In the rows, 128 means zero.
Each path below is one point turned by a fixed rotation once a step. After each direction that follows a path, write how fast that rotation turns it, in degrees each step (0 if it stays still).
Each turn is a multiple of 5 degrees from 10 to 175, or 0.
Each row of a path follows its step; steps can be skipped.
Rotation 1:
step 0: [122 120 129 120 117 132 124 129 130 122 126 129 122 123 135 116 124 136
 125 131 129 134 133 114 130 115 135 135 133 120 119 131 122 131 121 121
 136 132]
step 1: [129 130 129 119 124 134 121 127 124 122 124 121 129 124 120 125 132 133
 126 126 136 124 120 115 122 123 130 127 124 113 131 138 131 143 127 133
 139 120]
step 3: [130 139 128 129 130 122 123 130 130 131 126 122 123 127 139 129 118 114
 117 126 127 126 126 117 139 124 130 132 120 128 128 147 127 126 129 136
 128 124]
step 4: [127 135 121 133 122 123 115 122 137 131 120 124 137 130 132 136 129 125
 118 122 129 137 114 122 129 121 125 134 140 135 125 133 122 123 129 126
 134 125]
step 5: [136 130 139 129 109 129 134 131 135 131 127 130 125 129 129 121 139 126
 115 119 120 136 114 124 130 127 119 132 128 126 124 128 124 126 130 136
 130 125]
step 6: [124 123 134 125 118 132 122 122 133 128 130 143 127 128 137 120 132 126
 117 123 125 130 132 123 133 119 135 123 131 115 126 127 114 125 128 124
 140 132]
step 7: [125 124 130 119 119 126 125 134 139 120 131 126 129 129 123 127 131 137
 125 125 132 124 128 116 126 116 126 118 126 115 118 141 134 135 125 126
 136 132]
step 9: [133 125 128 125 132 130 127 133 130 122 128 125 117 126 143 133 119 121
 131 129 125 125 114 118 141 122 130 125 128 128 122 140 125 129 134 139
 126 136]
step 11: [130 125 136 127 117 128 123 128 131 135 117 127 125 131 132 124 133 129
 127 124 125 142 108 127 123 128 118 132 136 131 122 139 118 134 129 125
 125 125]
step 13: [130 120 125 124 121 127 122 128 135 131 126 136 134 131 126 131 130 130
 130 127 120 125 133 119 121 111 134 128 127 110 124 144 120 126 126 125
 135 129]
Directions:
[128 126 128 128 131 128 130 126 132 130 124 127 126 129 128 129 127 121
 129 123 128 131 127 127 128 130 127 128 129 132 129 128 130 128 125 129
 130 129]
55
[126 126 128 132 128 126 128 127 131 129 128 129 128 130 128 124 128 130
 126 130 126 133 126 131 127 127 125 127 125 130 127 127 125 124 129 128
 129 124]
55
[127 128 129 126 129 131 123 129 132 129 128 121 131 128 124 129 130 130
 126 130 129 129 128 127 126 129 126 128 130 130 128 129 129 129 127 125
 127 127]
110
[124 132 126 125 128 124 131 126 126 125 126 129 130 132 126 130 128 128
 128 129 129 131 128 127 127 125 126 128 129 129 125 128 129 132 126 127
 128 126]
110
[128 128 127 130 128 127 129 126 132 127 131 127 128 127 131 129 131 129
 133 129 130 128 130 123 127 131 125 131 127 128 122 127 125 129 130 127
 126 129]
160
Rotation 2:
step 0: [131 128 134 111 125 132 123 126 131 124 122 135 122 142 135 120 129 128
 130 121 135 138 132 129 128 128 131 131 121 127 128 112 127 126 131 119
 125 140]
step 1: [127 132 116 121 127 123 130 131 127 140 134 135 127 125 132 113 119 129
 128 126 135 136 130 120 118 117 119 134 128 123 125 123 119 126 122 116
 124 132]
step 2: [131 131 130 133 121 128 127 127 113 133 130 135 132 131 127 123 114 128
 129 129 129 125 132 122 126 132 127 133 121 137 123 112 110 121 132 131
 126 120]
step 4: [126 127 129 132 126 129 141 126 123 134 126 126 129 126 112 132 137 139
 108 131 129 131 134 121 124 128 131 131 118 127 140 121 128 133 124 132
 124 124]
step 5: [135 139 129 136 142 134 127 133 125 128 132 122 124 130 118 121 129 139
 119 129 126 128 133 126 139 131 128 113 123 140 136 130 127 132 128 124
 128 136]
step 6: [122 127 124 134 126 134 125 124 125 131 118 131 120 134 135 122 130 134
 119 130 127 124 130 127 135 135 122 123 111 122 128 137 137 135 141 122
 123 139]
step 8: [125 122 123 126 124 128 131 116 123 116 127 137 130 122 133 120 133 126
 125 120 127 133 124 128 128 137 115 112 130 137 119 119 127 128 137 130
 133 124]
step 11: [125 141 128 127 144 131 123 124 130 129 136 130 129 123 130 131 133 127
 139 126 132 138 124 126 135 130 128 137 118 139 129 120 126 129 129 123
 111 123]
step 13: [130 131 129 128 137 135 130 132 117 135 120 123 139 135 118 126 123 137
 131 131 124 140 117 133 120 121 116 131 125 124 123 118 124 134 125 122
 128 130]
step 14: [133 130 129 130 122 132 128 140 126 121 130 124 131 134 136 124 131 141
 126 133 136 137 123 125 132 132 118 120 113 119 125 119 115 124 126 131
 136 124]
Directions:
[129 131 130 131 126 128 130 130 128 132 128 130 127 125 125 128 129 130
 128 128 129 128 126 133 131 129 130 131 128 130 124 127 130 128 125 129
 125 127]
45
[127 128 126 127 125 123 128 127 133 128 128 126 127 126 130 127 128 127
 125 130 131 129 127 126 129 129 128 130 125 122 127 130 129 130 127 128
 125 129]
130
[128 125 131 130 127 129 132 126 129 127 126 125 125 131 130 131 125 128
 129 129 128 132 130 129 130 130 129 132 126 130 130 129 124 129 127 128
 127 126]
155
[128 131 128 131 129 127 125 124 124 127 130 132 126 128 130 131 125 127
 130 127 127 125 127 124 129 127 127 132 126 127 126 130 130 130 128 131
 129 126]
80
[132 124 127 126 126 124 129 125 128 129 128 132 124 128 130 128 129 131
 131 125 127 129 129 128 129 128 127 126 130 127 125 129 126 124 128 128
 128 131]
45
